In the rows, 128 means zero.
Each named turn below is shown by a few rows before and after it. Which turns, in which order, take the first row of each later pair to the second? The first pair is answered.
M (before -> after):
[125 177  96 175  77 136 138 226 145 103 140 119 142 139 159 108 148 145
 119 116 130 138  88 149 116 128 143 155 100 107] -> [138 172  97 159  96 158 120 223 130  96 151 126 158 149 160 135 149 128
 132 133 120 136  86 150 114 128 141 159  86  88]
[139 111 150 130 136 101  95 136 138  97 112 135 124 122 102 147 149 109
 128 183 102 125 109 125 150 138 145 133 122  72] -> [127 126 154 100 126 141 102 125 141 113  97 141 128 158 157 179 116 122
 107 169 146 139 118 128 119 100 166 127 147 168]
[135 131 135 149 107 140 162 148 163 188 142 131 119 169 128  86 129 140
 130  82 150 132 140 158 130  99 131 107 130 164] -> [142 119 132 153 134 128 127 144 141 159 149 133 128 157  81  92 163 115
 171 113 102 127 129 155 152 138 121 122  97  70]
[163 138 157 105 133 124 121  97 124 117 175 126 116 101  98 116 106 105
  87 108 138 132 144 168 169 148  90 142 125 153] -> [159 131 157 103 135 132 120  94 120 112 172 125 124 100 100 121 107  96
  88 110 131 129 148 173 167 148  91 148 122 149]
U (before -> after):
[122 121 125  98 150 136 145 125  99 125 164 100 109 120 145 153 128  95
 131 140 110 155 119  95 138 155 104 149 173 147] -> [108 121 130 131 122 104 132 148 151 117 137  96  89 144 140 147 127 101
 109 136 102 135  85  87 161 148 137 127 167 145]
[161 172 113 139 138 203 190 145 167 201 146 136 139 197 128  93 125 162
 119  56 164  80 136 164 107 123 117 102  90 153] -> [163 125 112 143 166 124 157 130  98 145 179 110 144  65  68  71 167 125
 184 120  90 128 153 138 151 181  69 147 110  25]
[108 115 109 126 132  96 120 137 117 131 121  69 130 138 155 120 126 115
 100 104 122 131  89 149 139 146 144  90 138 131] -> [117 119 110 109 148 120 136 128 101 146 132  72 136 131 161 121 124 104
 112 101 131 143 110 154 120 140 134  98 135 138]
[133 150 132 194 103 130 150 132 151 169 114 153  93 109 130 119 143 125
  90 104 156 163 122  98  95 119 157 100 113 157] -> [153 138 128 168 133 141 155 103 109 169 143 150 113  66 121 119 151  99
 119 114 152 187 147 101  94 130 123 120 116 137]
L (before -> after):
[192 150 130 108 149 129 167 123 103 176 153 132 139 100 108  87 165 110
 155 104 135 123 115 136  73 134  92 122 154 169] -> [172 131 138  97 141  87 132 111  80 145 147 131 130  61 114 101 163 104
 153 140 115 155 117 114  78 137  94 131 182 168]
[134 109 120 113 156 125 143 109  93 125 157 101 114 115 123 120 120 141
 148 130 125 112 142 120 128 131 117 140 135 122] -> [127 108 129 112 157 120 128 107  98 112 151 101 112 116 120 131 126 130
 145 147 116 109 132 113 130 131 123 136 134 109]
[148 110 104 161 107  72 139 129 127 128 121 117 156  72 140 116 129 159
 115 121  96 168 136 116 144 133 122 143 151 119] -> [151 112 106 162 113  78 117 136 133 111 108 118 161 101 128 144 146 149
 122 138  74 152 116 117 148 138 138 136 126  87]
[117 167 118 135 131 164 117 115 145 160 106  95  94 180 140 120 143 132
 131 106 126 142  94 115 133 124 145 106 133 117] -> [110 170 117 130 132 152 136 110 142 168 119  94  95 154 153 104 132 136
 135 101 138 158 116 113 127 116 138 113 151 139]
Pairs:
(2 to 4 turns a pair)
[126 111  95 154 135  56  66 118 133  42 143 121 163 112 119 151 140  71
 149 193  89 134  96 129 111 166 164 114 127  98] -> [130 150  86 135 123 143 134 120 164 109 147 129 174 188 180 153 101 107
 111 121 176 113 111 156  57 118 168  94 130 227] | U then L
[132 180 114 114 163 196 144 135 165 152 161 125 152 192 117 165 120 108
 144 130 128  88 117 170 114 107 101 121 129 123] -> [101 136 116 101 146 117 132 100 121 126 178 109 128  98 147 157  92 115
 137 167 125 163 149 130 116  98  85 151 204 166] | L then L
[110 123 125 125 104 140  83 134 130 104 101 144 142 160 154 170 112 131
  95 145 148 129 114 112 121 119 170 112 139 174] -> [134 123 113 107 144 166  84 114  88 102 129 151 165 137 129 176 132 104
 135 157 130 128 125 123 119 141 147 130 121 122] | U then L
[112 146  67 143 117 109 103  64  82  86 136 107 139  35 133 117 104 118
 146 148  83 124 171 146 104 175 150 155 164  95] -> [136 177  63 125 148 181 108  59  82 103 137 119 163  93 142 153 117 106
 158 139  93  84 159 173  87 173 154 146 129  97] | L then U then U
[117 122  75 138 128  40 126  93 143 134 118 109  88  69 102 127 129 133
 138 116 114 142 137  87 165 147  90 136 138  94] -> [117 131  68  94 139  89 148  70 118 151 133 120 101  81 150 153  95 128
 133 103 155 162 161  88 128 124  88 141 157 173] | U then L then U
[146 133 124 123 158 138 129 120 107 101 149 142 147 107  93 136 147 113
 145 142 117 137 141 156 129 169 119 145 119  61] -> [133 128 129 149 128  96 149 137 129 128 149 123 122  80  88  87 138 144
 127 121 132 147 152 142 140 161 108 150 148  79] | U then U then M then U
[135 146 124 174 108 113 146 178 194 131  93 131 122 165  98  86 157 148
 125 104 123  94 105 143 146 132 148 113 103 104] -> [115 123 128 162  91  63 160 158 168 129 117 119 103  91 126  56 129 161
 111 116 138 147 152 117 140 122 122 134 173 154] | L then L
[136 107 136 166 107 114  72 153 110  97 144 134 106 113  62 149 131  74
 160 181  59  83  71 101 193 172 175 152  53  25] -> [163 111 125 145 139 148 124 134  80 135 188 134 135  72  47 107 133  63
 194 148  79  93 114 120 183 181 126 170  56  17] | L then U then M then U
[142 127 146 100 175 158 109 112  95 112 138 132 146 121 126 169 137  94
 153 155 122 132 129 133 115 137 120 133 112  86] -> [128 128 149 148 135 111  99 150 147 109 112 119 121 138 103 143 145 117
 134 144 107 102 100 126 140 142 144 115 104  61] | L then U
[ 91 123 151  83  85 122 158 114 110  81 139 127 133 118 147 150 101 145
  99 107 142 153 124  70 140 139 152  77 157 170] -> [ 96 114 144  86  93  94 160 114 101  78 147 119 127  76 119 121 120 135
 120 111 120 169 132  62 157 161 135  87 155 124] | U then M
[128 165 123 156 115 131 165 118 198 158 117 115 130 182 132  91 126 124
 106 101 179 103 115 135 125 113 133  91 122 162] -> [144 145 121 159 150 104 143 113 150 131 138 111 146 131  79  79 168  89
 155 135 119 115 116 128 161 161 108 122 104  55] | L then M then L
[115 102 137 116 148 132 205  91  53 203 163  82 102  76 147 118  92 116
 147 109 160 146 171 114 132 119  97 137 147 139] -> [ 77 104 156 149  83  92 132 137 125 152  83  86  69 159 174 172  84 139
  90 145 140 112 100  91 148  99 184  92 134 158] | L then U
[124 129 138 146 130 119  81 145 153 101  87 136 120 183 109 153 133 119
 129 163 104 103  85 134 138 140 157 108  89  90] -> [159 136 122 123 172 158 154 120 108 152 149 128 152 124  93 102 146 109
 171 115 126 125 141 150 123 164  88 133  96  72] | L then U
[129 117 127 170 108  57 119 110 141 129 112 124 103  99 142 114 141 148
 124 162  98 163 121  96 130 120 117 152 146 109] -> [164 161 115 143 139 175 152 105 139 164 117 146 135 179 170 154 135 137
 126 118 135 122 124 141  89 105 115 131 103 149] | L then U
[128 118 129 161 115  80 158 148 135 152 145 113 100  93 119  73 140 156
 126 102 147 133 148 114 143 138 109 129 151 132] -> [115 113 131 165 120  82 107 160 144 117 124 121 102 127 102 114 161 132
 134 142 109 112 107 112 158 145 139 128 119  80] | L then L
[116 160 165 148 146 161  74 126 167 115 126 163 104 177 118 149 164 131
 128 128 127 132 141 114 106 162 145 110 104 179] -> [125 142 168 137 167 137  93 110 125 110 164 156 106 101  93 123 174 117
 162 133 112 162 178 109 119 186 104 134 126 145] | L then U
[138 119 129  89 187 145 103  85  41  88 153 135 163  83 117 178 151  69
 180 171 101 155 134 127 125 159 115 164 119  67] -> [135 133 127 171 126  67 196 147 149 162 154 113 122  70  69  32 150 146
 143  77 133 109 147 132 149 157 103 148 123  68] | L then M then M
[132 143 148 152 114 145 112 150 152 118 101 143 139 167  94 129 153 128
 125 123 105  91 100 138 123 143 131 118  92  79] -> [132 150 141 132 106 172 157 134 148 162 115 140 137 155 149 120 117 142
 115  91 158 115 131 143  90 113 117 120 128 179] | M then L
[135 139 134 149 111 161 110 122 105  82 148 140 135 133  93 183 128 102
 205 149  97 131 152 118 144 142  98 110  95 110] -> [122 151 140 155  79 169 115 127 135  92 117 146 117 177 126 192 103 123
 169 139 118 123 136 119 127 113 133  89 103 174] | M then L then L then L
[106 113 105 101 119 152 151 103  99 144 126 137 124 110 190 129  82 151
  98 129 175 158 159 125 113  92 109 139 173 218] -> [102 100 115 149 119  95  60 138 121  69  89 134 126 118 117 152 144 120
 122 191  75 124  96 113 168 143 143 135 113  66] | U then L
[119 111 126 110 144 124 172 133  89 139 126  98 138 125 165 112  87 101
 170  82 139 157 184 113 154 102  79 156 137 168] -> [ 83 111 143 141 104  87 114 166 133  97  77  96 108 172 174 154  86 108
 136 111 110 145 134  97 163  88 139 132 131 167] | L then U
[ 99 136 116  97 142 213 175  89 116 175 112 129 109 160 197 163 119 169
  98 139 139 168 103 127  88  67 123 121 145 184] -> [119 121 113 112 185 197 125  97  87 126 128 130 128 123 116 165 186 127
 152 185  67 145  87 123 127 128 100 138  97  29] | M then M
[125 130  95 109 139 172 109 115 105 128 135 131 124 142 152 182 140 102
 141 172 112 145 109 125 113 126 156 136 115 129] -> [116 126  98 104 143 157 107 107  91 127 140 123 114 116 158 169 135 106
 137 171 114 159 124 115 111 125 148 136 136 150] | L then L then L then L
[116 112 142 134 117 123  77 160 154 100  85 138 121 177 125 183 138 129
 123 130  95  84  74 115 127 157 162 115  80 108] -> [103  94 140 106 115 122  69 134 127  92  85 137 121 156 171 205 114 124
 115 142 111 127  88 112 107 135 164 126 113 165] | M then U then U then M
[151 139 140 136 130 165 172 130 124 155 133 144 135 171 139 121 118 128
 138 129 146 119 117 131 102 126 106 130 110 141] -> [130 129 149 165 106 112 138 150 149 129 110 130 113 163 122 123 123 141
 120 150 119 105  91 110 124 131 135 115 110 111] | M then L then M then U
[147 167 168 110 128 152  91 102 116 131 143  89 104 110 154 155 121 138
 123  68 153 107 152  73 117 102 160 139 124 181] -> [154 151 171 125 130 105  77 104 110 118 152  72  97  61 113 130 147 127
 143  80 122 110 156  68 140 128 140 149 123 119] | M then U then U then L
[153 157 104 102 158 157 143 119 103 130 140 121 144 118 126 125 137  96
 139 118 128 133 135 146 126 150 115 143 112 116] -> [149 165 107 124 147 159 141 141 121 133 131 127 142 141 115 120 144 103
 131 106 123 109 115 149 134 154 123 132  95  99] | U then U then M then M
[114 114 129 120 102 137  69 145 134 106  99 136 120 146 138 177 132 110
 127 166 105 130  96 119 123 123 166 122 111  94] -> [136 130 122  89 125 208 116 125 122 144 124 148 141 158 163 174 109 111
 127 127 147 135 129 139  95 112 136 122 113 148] | U then L
[162 142 125 169 133  86 111 163 170  70 140 125 140 190  91 146 129 146
 124 107  87 114  49 111 153 121 141 117 136 134] -> [161 155 125 156 131  99 151 162 174  96 153 126 136 193 112 124 108 162
 117  77 126 118  74 120 132 108 132 112 152 193] | M then M then L
[125 148 119  95 160 210 127 154 139 157 140 169 116 186 146 162 161  84
 152 103 143 124 105 168 100 140 138 135  81 110] -> [ 98 138 121  86 131 195 124 142 138 157 140 166  94 179 190 167 128 101
 123 107 170 153 117 152  86 109 154 135 132 178] | U then M
[155 136 107 136 132 136  89 145 111  88 111 134 129 122  92 121  91 105
 151  64 113 100 118 132 156  90 119 109 126  70] -> [158 136 106 104 146 168  89 122  90  91 121 141 136 123 128 145  75  96
 152  69 133 118 129 133 132  79 122 116 142 110] | M then U then U then U
[142 111 130 124 137 151 107 125 104 140 156 134 152 112 121 156 114 113
 172 150 113 144  96 107 138 144 129 105 121  88] -> [123 108 134 111 111 139 115 120 117 143 144 132 139 117 161 159  80 129
 140 146 135 154 107  99 120 122 148  99 153 157] | M then L
[100  66 113 124 137  90  78 119  95  70 104 125 100 124 172 180 138 119
 116 159 122 160 112 100  98 143 167 163 189 128] -> [102  68 112 173 101  40 123 153 152 104 101 109  69 118 143 100 145 158
  94 108 130 137 114 101 111 140 158 152 192 127] | U then M
[100 126 139 170  87  65 108 157 181 125  94 127  91 141 134 118 126 166
  87 116 140 120  90  98 140 105 156  94 133 156] -> [107 123 129 166  94  57 158 148 165 157 129 118  96  95 128  71 121 167
  97  92 158 143 127  98 135 111 122 106 153 162] | M then U then M then L
[137 117 121 120 157 123 100 115  96  96 140 120 138  98 114 149 148  99
 151 155 106 143 126 121 135 150 110 140 123  89] -> [128 146 110 149 119 144 137 147 168 141 114 122 119 173 138 131 126 145
  96  95 150 101 112 136 119 113 139 105 122 160] | U then L
[114 115 141  87 122 121 136 106 105 160 152 147  71  87 156 143 105 138
 145 138 153 213 127  95 158 102 121 157 119 145] -> [136 140 140 118 136 147 122 137 132 156 137 162  88 158 108 146 148 121
 162 132 120 149  84 113 177 124 133 138  40  54] | M then L then L
[118 140 112 107 117 138 139 118 129 148 125 133 130 136 178 118  96 150
 111 117 158 133 130 122 114 102 138 119 148 190] -> [143 135 105  88 158 163 136  98  76 133 151 138 157  99 139 120 131 107
 159 134 132 135 144 134 115 130 104 135 132 121] | M then U then U then M
[124 132 152 202  88 146  81 123 134 142  82 126 139 174 119 171 115 138
 125 152 150 160 100  46 117 132 178  80 108 175] -> [151 109 141 189 124 123 108 100  84 155 131 113 162  81  67 117 147 115
 178 156 129 186 140  51 137 165 113 115 108  96] | U then M then M
[136 119 124 118 149 131 185 120 115 154 150 133 137 112 109  95 141 111
 173 100 147 137 183 161 114 137 129 124 149 126] -> [107 105 134 133 112  76 155 130 137 135 125 125 110 100 133 102 127 132
 138 128 135 153 172 135 122 123 161 117 185 157] | U then U then L then U
[133 132 107 116 119 148 135  90 126 147 139 136 107 133 205 161  80 150
 137  89 164 191 134 135  95 153 126 158 181 197] -> [133 125 115 158 117 100  68 119 152  91 108 128 102 139 134 176 141 122
 152 140  83 149  80 122 148 201 151 154 125  53] | U then L
[132 138  95 144 146 178 129 137 114 134 143  93 127 142  98 126 163 162
 151 127 102  82 112 123 152 150 114 127 116  62] -> [121 133  99 107 138 194 147 113  98 149 151  97 124 134 166 146 117 174
 135 117 148 127 141 123 121 117 112 128 165 172] | M then L
[113 136 130 109 111 124 144 107 118 129 155 125 110  85 177 102 115 142
  96 115 149 169 139 118 104 107 125 131 154 196] -> [155 149 127 108 161 166 120 105  90 116 166 141 147 108 117 124 165  97
 150 136 108 132 121 142 128 147 102 137  83  80] | L then L then L then U
[147  95 117  90 168 112 168  88  61 147 191 103 125  26 106  78 119 118
 170 118 123 167 187 121 147 157  76 159 167  95] -> [109  80 130  88 148  68  84  86  61  84 142 103 109  41 139 150 109 106
 145 191  90 186 149  86 155 137 129 149 186 108] | M then M then L
[141 127 123 166 105  98 123 158 164 145 151 120 130 132  97  81 105 155
 120  93 126 114 124 143 152 147  96 107 139 128] -> [122 111 133 156  95  69  75 147 152 108 130 122 118 128 125 126  92 148
 105 134 106 131 111 117 149 137 118 110 162 145] | U then L then U then L
[134 132 124 106 139 160 163 112 113 151 130 139 157 124 163 137  95 132
 108  90 169 144 161 133  77 110 103 145 165 210] -> [ 94  97 137 132 115  75  86 122 117  80  96 130 125  97 155 168 104 120
  94 160 110 167 132  97 111 114 136 142 184 179] | L then U
[154 159 130 126 155 162 172 131 125 180 157 124 154 152 101  90 149 116
 139  84 135  96 132 159 132 138  96 132  87  92] -> [140 150 127  82 158 198 116 105  93 134 137 140 162 182 158 184 125 100
 135 137 138 121 115 145 110 112 126 127 100 146] | M then U then M
[130 121 122 142 139 139 140 114 148 137 125 144 138  88  73 119 158  89
 190 153 147 144 145 131 111 162 132 143 104  64] -> [118 130 118 106 131 174 133  98 139 140 120 151 141 112 140 163 110  96
 163 158 190 165 159 127  78 132 149 136 135 158] | M then L
[124 125 111 166 147  96 148 162 148 131 139  97 118  68  73  78 142 142
 137 118 109 137 130 108 165 165 105 162 127  74] -> [138 141 104 120 169 162 186 131 114 165 165 107 142  86 130  90 107 148
 134  91 169 159 153 131 128 136  90 159 146 166] | U then U then M then M
[136 131 126 125 122 160 134 144 137 138 107 124 123 161 157 157 124 137
 114 126 142 114 113 149 108 113 153 121 113 166] -> [136 101 120 121 133 115 128 125  91 125 136 108 126  73 130 139 138 114
 140 152 118 158 140 133 121 136 117 148 138 123] | L then U
[109 116 162 113 132 106  72 142 153  92 114 146 136 151 146 188 133 126
 119 165 116 118 106 105 135 127 161 120 122 132] -> [108 126 153 135 113 103  99 159 186 122 108 141 125 172 140 154 128 152
 103 127 140  95 110 118 134 117 163 112 123 151] | M then L
[ 79  97 126 121  97  91  59 117 106  73 117 129 122  69 156 164 124 103
 129 211 103 161 125 105 154 149 139 122 150  99] -> [136 162 116 130 133 205 124 147 152 137 126 151 150 178 122 143 158 102
 149 122 134  67 111 164 133 150 132  89  58  72] | U then M then M then L
[125 131 135 146 120  79 115 159 135  86 132 143  97 113  93  95 150 148
 146 123  92 127 124 107 149 136 123 124 115  85] -> [150 130 128 115 161 125 138 127  97 103 163 150 120  81 107 104 155 126
 173 113 111 146 155 114 129 136  86 145 122  97] | U then U
[146 124 115 125 142 135 174 117 108 161 168 125 151 103  94  84 150 134
 157  87 142 156 160 157 126 146  60 143 131 101] -> [129 147 119 148 121 153 114 153 168 125 103 145 139 222 104 148 151 136
 120 101 136 101  93 157 132 131 137 106  83  97] | L then L then L then U
[123 151 149 138 126 111 108 163 151 104  98 123 125 142 123 140 151 115
 126 131 122  98 118 131 151 107 127 109 101 105] -> [125 160 149 121 129 142 139 154 151 129 114 132 127 149 147 138 130 119
 114 113 157 101 138 152 128  93 120 106 111 151] | M then L
[121 126 110 153 131  77 102 142 173 115 106 139 122 129 126 134 107 155
 134 147 137 147  72 109 120  59  82  89 130 177] -> [133 141 102 127 155 129 117 121 146 129 127 150 142 139 142 140 100 143
 145 136 156 158  93 129  96  59  69  92 130 198] | M then U then L
[104 144 136 105 135 118 161 144 126 163 113 132  86 139 153 140  97 148
  99 117 136 148 143 163 161 110 117 104 148 159] -> [127 145 135  89 169 143 159 128  90 154 135 137 108 125 143 149 113 124
 130 127 131 150 161 169 154 126  99 111 140 128] | M then U then U then M
[140 134 162  98 130 157  88 117 139 107  83 145 136 190 183 190 168 104
 123 103 148 161 125  99 112 148 153 127 125 146] -> [157 136 151 115 139 136 170 119 140 161 135 127 139 129 152  90 172 123
 140  42 174 165 170 113 121 162  93 149 146 140] | L then M then U
[ 96 118 135  96 105 112  66 146 128 109 111 126 112 116 148 181 104 146
 111 132 133 127 123 101 133 100 147 128 132 164] -> [120 121 127  89 150 145  69 136 101 103 131 130 136 109 109 177 139 116
 153 138 112 117 127 112 144 130 122 135  94  90] | U then L then L then U
[ 96 144 144 114 129 176  65 127 144  59 109 181 120 189 109 150 131 119
 119 142 138 137 173 100 167 108 170 111 104 137] -> [117 129 134 101 163 172  93 104 102  72 151 170 132 131  75 111 144 101
 152 140 130 156 202 101 178 128 117 132 105  92] | L then U
[115 140 118  98 146  84 128  96 103 134 168 107 146  87 151 148 107 111
 184 143 120 133 185 136 136 141 123 135 140 140] -> [111 144 123  98 132 102  89 107 123 111 131 113 146 143 161 187  97 105
 169 164 110 115 152 130 136 133 165 112 116 143] | U then U then L then L
[131 171 114  75 139 204 162  91 109 150 137 150 161 129 171 161 121 117
 154 110 159 129 133 150 115 123 121 106 132 165] -> [121 173 129 152 101 131 139 145 185 130  93 134 130 162 109 124 153 139
 134 116 118  72  79 142 155 141 150  83  96  79] | M then M then U
[ 98 104 134 128 133  81 100 163 119  98 115 134 103 115 126 134 117 108
 143 152 102 126 123 126 137 139 153 125 106 104] -> [105 102 132 104 157 100 119 143  86 103 140 133 116  85 140 131 110  95
 148 147 112 152 148 129 119 135 133 145 125 122] | U then L then U
[117 101 133 144  96  83 135 114 124 130 138 104 124  90 120  69 118 135
 127 107 123 153 131 138 117 122 114 160 139 129] -> [120 123 137 123 100 145 104 115 142 116 108 125 135 175 152 139 104 130
 109 121 131 127  98 147  94 102 160 139 119 162] | U then L then M then U
[163 120 138 114 171 145 153 132  94 130 152 133 145 120  80 110 167  96
 173 113  99 101 126 144 129 166 103 132  83  56] -> [140 140 143 117 117 171 178 148 152 159 113 139 122 200 142 137 121 144
 114  72 163  82 118 156  96 115 151  96 102 177] | L then M then U then U
[142 105 128  79 142 160 165  73 103 143 146 136 149 110 133 154 107 136
 126 116 165 142 192 129 111  95 118 133 164 181] -> [144 108 129 118 125 121 194  94 136 164 157 123 134 100  96  92 112 161
 127  80 166 126 191 133 123  97 109 133 168 152] | M then U then U
